In the data rows, the value 128 means zero.
Here are some points:
[135  75 152 152  60 167 118 108]
[128 134 132 116 131 123 126 136]
[ 89 142 151 134 145 118 108 139]
[ 99 102 174 113 105  94 131 115]
[ 50 141 152  74 195 163  79 180]
[ 97 135 140 127 129 114 114 152]
[135 154 132 163 123 112 140 131]
[161 115 185 222  11 197 100 111]
[142 191 137 122 135  96 143 146]
[ 65   0 100   0 125 102 130 124]
[129 156 189 210  89 117 139 122]
[ 53 119 152  93 160 148  83 172]
[ 77 146 124  79 186 156  78 180]
[158 132 109 169 116 133 141 109]
[163 202 133 236 108  83 178 101]
[168 106  65 101 127 129 150  73]
[109  82  97  32 155 128 118 139]
[142 140  97 119 138 136 131 120]
[  8 157 178  67 211 184  28 223]
[124 117 109  74 146 208  93 161]
[116  43  92  12 136 116 131 113]
[110 136 130 121 145 141 113 142]
[ 36 152 150  69 217 155  64 201]
Then 12 other points, each followed by its number:
[ 89  23  83   0 164 159  94 136] 0
[113  79 158 156  67 173 120 112] 1
[ 42 153 153 103 199 134  74 171] 2
[102  92 163 112 115  91 114 135] 3
[135 101 136 132 109 149 127 115] 4
[129 156 150 133 131  71 146 133] 5
[113 109 148 113 121  79 156 126] 6
[143 150 144 146 123 119 128 130] 7
[114  63 172 153  67 155 137  90] 8
[127 143 145 114 141  22 147 129] 9
[117 106 132  95 123 130 129 127] 10
[ 95  26 103   0 150 122 118 119] 11
Which two of these numbered points are nearest to each point below by angle, seen from the average point of the first points? Their numbers follow each, nearest first.
[ 93  53 123  46 122 117 132 125] > 11 10
[115  96 161 161 107 115 133 107] > 8 1
[132 137 144 138 121 121 120 134] > 7 5
[124 170 139 167 140  75 147 133] > 5 7
[117 136 165 122 134 102 142 143] > 5 9
[103 153 136 123 163 149 105 156] > 2 7
[124  47 161 130  64 161 115  98] > 8 1
[117 125 145 126 108 116 129 132] > 6 5
[ 93 130 164 130 156   0 164 136] > 9 6
[ 82 150 146 124 170 163  77 178] > 2 0
[ 63 135 154 108 178 155  78 174] > 2 0
[183 196 109 213 131 168 130 113] > 7 4
[127 118 120 132 118 135 128 124] > 4 7
[106  54 175 161  39 152 139 104] > 8 1
[103 108  98  20 176 160 100 152] > 0 11
[134 123 146 117 132  93 122 117] > 9 5
[244 255  88 246 178 163 135 162] > 7 5
[ 55 103 150  96 150 148  82 159] > 2 0
